In the rows, zero is written as 128.
Where one turn sends some rows of the set: a few examples, then the rows asked:
Tad: [150 111 160 161 151 147  83 127 118 154 172 127 100 166 160 132 126  77
 148 134 145 107 125 155  73 146 125 153 126 121 134 127 127 156 120 115
 121 130 119  93 131 123 150 167 153 162 118 104 125 130 117 143]
fefu: [175 122 157 123 159 164  95 138 114 149 161 122 147 174 141 108 137  75
 129 123 131 128 108 132  73 124 139 134 129 130 158 141 110 123 112 118
 122 138 112 137 135 115  94 168 161 127 126  98 113 126  98 123]
ruvu: [100 101 142 125  79 109 149  92 119 113 103 153  99 110 118 167 133 139
 105 143  72 150 101 137 104 129 140 109 128 112 114 141 156 109 113 138
 105 105 132 144 120 125 148 112 147 127 132 127 113 108 122 106]
tav: [154  93 136  83 118 127  89 119 133 164 114 154 130 169 129 127 126 130
 147 121 117 109  92 129 109 125 137 106 108  96 141 115 156 174 108 123
  82 150 165  84 175 126 106 149 173 135 150 132 134 100 149 146]
Varer: [ 85  98 126 129  79 111 135  88 145 143 116 145 103 108 149 124 135 115
 115 157 100 173  99 126  90 148 137 123 143 110 128 160 149 115 127 128
 102  94 106 128 120 146 117 126 132 145 119 139 144  98 104 126]
vug: [112 134 152 120  96 128 148  99 134 125 124 116  92 102 113 151 140 103
 120 137  90 143 120 118 136 134 153 129 139 134 114 147 129  72 129 142
 126 127 105 127 116 118 156 114 131 142 128 104  87 127 106 136]
gedav: [132 127 140  96 175 129 109 130 108 120 109 165 104 162 146 129 101 110
 111  86 108 116 114 160 128  89 126 132  91 148 148  96 159 126 131  83
 105 119 107 145 180 108 114 151 179 127 135 149 142 134 115 112]
zito: [ 90 124 126 120 105 111 154  76 156 122  91 147 118 117 103 122 136 123
 109 131 102 168 123 115 122 129 160 139 121 133 130 153 137  80 146 131
 120 125 114 120 133 150 142 110 137 125 123 125 134 103  93 136]
lolan: [103 106 123 157  84 112 154 109 124 115 104 132  98 115 129 154 120 126
 129 165  93 162 108 114 109 145 138 116 124 121 112 132 157 111 111 120
  82  98 111 130 125 138 114 123 107 119 120 150 120 114 124 109]
ruto: [ 99 103 120 147 100 106 159 100 118  98  93 150  96 109 117 156 117 133
 104 140 101 150 124 122 115 135 168 121 107 134 115 120 148  94 121 118
  95 113 119 137 128 135 142 116 114 119 128 145 125 118 111  97]
val: [146 112 139 116 167 105 110  99 140 142 124 163  92 146 115 140  97 125
 133  87 132  95 140 157 150  97 146 148  74 133 109  92 147 148 145  92
 101 132 139 112 147 127 170 158 160 135 155 128 148 128 126 123]
Mivom: [116 139 141 102 167 147 119 151 115 117 120 182 119 143 143 158 148 100
 118 102 148  72 158 169 151 143 161 141 128 130 152 154 116 123 120 120
 161 139 129 120 147 155 144 134 143 125 117 134 150 106 106 107]
gisi: [143 121 118 105 142 112 128 137 127 183 123 137 107 161 115 140 103 122
 177  94  99 126 106 143 144 128 113  83 137 103 121 124 141 149 115  94
 102 106 134 112 186 109  94 153 140 113 158 159 178 110 139 126]
pif: [151 123 173 133 135 180  93 124 141 154 142 120 146 157 134 142 166  67
 135 144 145  96 137 163 108 156 142 145 151 130 149 160  99 137 122 135
 134 133 132 128 129 153 119 154 137 130 124 118 122 134 109 127]
nokig: [112 112 139 110 101 107 160  95 129 114 102 145 101  99  99 156 136 135
 104 129  80 142 120 120 137 126 164 118 124 126 120 149 144  75 118 142
 122 127 121 134 120 135 154 108 145 122 135 116 108 106 106 119]
nuka: [141 144 142 103 185 143 112 162  90 115 140 179 127 170 146 126 126  97
 114  97 136 116 138 139 115 106 140 131 109 135 154 137 117 104 122 103
 157 146 113 139 156 118 119 142 164 113 119 112 131 111  89 117]
bire: [155  91 139 140 148 100 106 107 149 163 121 142 125 170  96 143 119 136
 170 136 108 125 118 141 130 110 113 130  93  99 118 130 156 170 114 103
  93 123 163 101 147 143 108 161 177 107 146 133 154  96 151 139]
lada: [129 142 143 131 199 126 115 118 107 110 133 170 121 144 153 139 115 114
 112  87 145  93 144 154 145 159 132 113 122 154 139 123  81 142 126 118
 138 160 122 106 139 126 129 133 166 110 139 135 153 123  97 119]
fas: [153 136 164 153 178 152 101 119 123 141 157 143 143 152 159 126 134  93
 128 123 144 105 129 138 119 172 113 119 142 140 127 131  67 151 117 136
 128 151 124 113 117 121 112 150 144 115 139 112 136 138  96 134]
gope: [184 131 116  88 142 149 127 142 123 174 151 137 153 164 147 104 105 101
 127 121 129 124 100 108  88  87 132 131 142  91 128 119 123 155  98 109
  85 108 128 150 129 104 108 167 136 124 155 115 138 115 115 120]
Lefab: [ 98 113 125 133  73 110 151 118 115 131 118 134  94 107 143 160 130 123
 119 163  81 153 101 121 104 139 127 113 158 103 113 157 152 114  96 138
 106 102 113 131 122 117 136 112 141 146 120 125 113 100 116 125]
met: [179 108 162 144 158 170 110 134 116 172 153 121 144 163 121 124 149  88
 145 112 137 124 126 158  92 155 112 113 146 115 151 145  99 117 114 143
 141 138 134 116 145 102 127 166 130 121 133 103 142 139 105 122]
pur: [122 127 154 108 166 134 111 128 104 140 111 168  80 160 136 148 112 116
 142  65 103 119 122 181 136 130 111 103 108 137 130  95 146 133 143  98
 126 112 126 122 189 104 138 145 142 116 145 154 168 137 128 109]
zatu: [110 129 131 160  95 135 157 101 126 112 129 115  97 107 131 139 130  99
 125 149 121 146 122 110 100 152 167 134 122 137 120 132 124  82 125 128
 104 116  97 124 106 121 139 127  95 136 115 120  96 130 108 111]
Mis: [ 89 109 130 113  83 117 146  80 147 128  93 172 113 118 132 128 133 132
  96 139 100 173 113 127 104 126 144 132 121 111 109 137 146 111 144 131
 106  97 127 141 122 147 144 113 122 121 130 135 144 107 105 116]
Bofis: [101 132 143 105 134 140 106 103 137 130  92 157 100 145 145 165 126 113
 130  95 117  78 130 195 151 118 139 137 111 143 137 111 150 150 137  95
  99 111 134 127 175 124 132 135 166 142 135 169 154 127 139  94]
Nezag: [151 134 142  88 137 124  98 129 123 124 133 151 121 166 124 142 111  84
 128  93 148  83 141 133 157 119 120 109  92 136 152 144 134 131 139 104
 141 185 142 101 174 134 143 139 157 142 127 113 114 125 123 166]
nane: [108 140 127 126  78 119 154 113 121 133 134 114  94 105 141 153 115 102
 118 144  96 139 109 110 105 134 148 121 167 112 115 152 130 102 109 134
 115 113 101 128 113 115 160 108 125 159 123 113  96 116 108 135]
Mugu: [110 124 101 151  90 117 168 124 122 123 125 120 103 108 142 143 116 114
 127 160 118 151 116  98  98 149 157 121 144 112 121 141 136 107 105 126
  93 107 100 123 109 128 131 126  93 131 117 131 117 111 111 116]
Zus: [152 117 144  69 134 134 110 118 129 140 106 176 121 150 138 130 123 132
 123  96 133  90 120 136 161 105 111 122  71 106 135  98 162 148 134 120
 104 155 156  96 167 116 143 144 152 129 149 126 131 116 140 145]
teg: [ 85 141 108 132  71 117 151  91 140 135 128 143 111 117 157 125 124 101
 119 140 127 159 118 112  91 132 144 128 149 113 122 171 121 102 134 117
 121 107 104 133 115 128 140 111 119 155 109 123 132  99  95 128]
nidom: [167 134 125 142 147 138 114 107 134 167 144 129 160 154 159 127  97 102
 131 127 137 111 109 124  97 147 122 110 165 114 109 122  74 194 103 125
  80 130 137 119 122 114 117 146 134 119 162 129 154 135 115 130]
mev: [160 113 130  98 100 141  83 154 110 174 149 174 129 176 167 134 117  98
 140 145 145 110 115 119  88 126 136 108 129  85 121 134 118 172 110 118
 106 149 168 113 161 111 125 142 146 151 144 110 123 107 129 148]
pab: [139 129 118 135 158 111 121 118 137 165 114 152 139 148 144 138  94 142
 147 123 112 114 108 126 148 136 103 108 147 118 106 113 102 188 106 112
  72 122 137 105 150 111  87 141 162 108 166 164 176 115 124 132]
bem: [142 126 147 118 181 145 120 155  91 125 128 163 113 166 126 143 130 102
 126  70 135 112 143 167 109 149 139 109 135 135 155 137 111 110 126 127
 169 151 129 108 172 119 151 142 137 114 130 118 157 120  97 117]
pipa: [146 142 116  92 145 121 121 138 127 154 116 142 134 179 123 125 101 120
 158 115  97 138 100 118 130  85 112 115 120 111 129 121 154 152 114  79
  89 107 124 139 176 116  72 153 167 102 143 144 149 104 136 134]
feg: [164 125 114 108 111 158 127 127 148 191 131 127 163 139 138 138 120  93
 131 140 146  91 127 136 109 117 162 143 173  94 121 139 109 175  98 125
  86 111 149 132 128 123 140 156 116 143 156 135 150 128 122 115]
lidek: [ 91 131 137 133  95 134 148  81 153 140 115 136 109 101 138 114 138 106
 110 135 121 158 125 125 126 129 139 153 128 133 123 149 124  74 151 130
 117 115  96 122 121 117 148 122 121 155 115 124 122 124  90 137]
Rabul: [160 101 156 106 129 142  79 147 116 164 164 150 114 150 168 131 114  67
 118 128 153  91 133 136 122 136 125 121 113 122 147 144 120 137 119 113
 118 166 127 109 164 111 136 159 149 182 135 114 117 138 107 162]
Nezoz: [134 147 138 132 184 109 109 150 119 133 158 161  91 160 128 143 119  94
 159 110 144 104 159 131 147 125 148 146 109 128 125 144 118 124 139  96
 156 155 125  88 150 141 149 145 159 133 121 107 133 104 111 157]
datut: [169 104 115 135 138 118 121 143 117 166 154 164 132 164 153 136 101 122
 141 138 149 108 124 132  80 117 131 139 136  70 119 133 132 191  93 119
 106 120 157 108 116 130 154 162 138 134 142 109 160  94 125 129]
zilap: [120 139 141 137 173 118 108  94 124 121 107 171 115 157 149 151  99 136
 134  90 113 103 120 164 159 136 109 111 111 150 112  96 106 167 131 102
  96 135 133 117 159 109 110 131 172 107 152 159 166 130 122 110]
gaba: [121 139 117 110 113 129 120 135 150 176  97 140 135 150 125 154 126 129
 177 141 111 102 121 143 166 110 128 132 147 101 118 145 138 163 109 101
  89 104 152 114 167 126  86 141 153 123 141 166 162 100 147 124]
tikon: [188 120 116 122 123 144 139 122 128 195 147 122 146 161 122 127 107 101
 157  96 139 119 113 134  96 120 121  99 153  87 120 128 107 153 108 115
  99 111 150 130 145  90 134 164 113 123 165 121 161 124 126 115]
detip: [101 119 129 153 114 117 157 110 123 100 110 143  96 108 112 145 137 124
 122 148 109 150 135 110 131 149 172 130 111 144 123 138 129  66 126 128
 119 127 106 118 122 134 129 120 108 117 118 130 105 115 106 110]

gaba goes to feg
datut goes to Tad
Now find these:
nane goes to vug
tav goes to mev
teg goes to lidek
lolan goes to Mugu
nuka goes to gedav
zilap goes to pab
met goes to bem

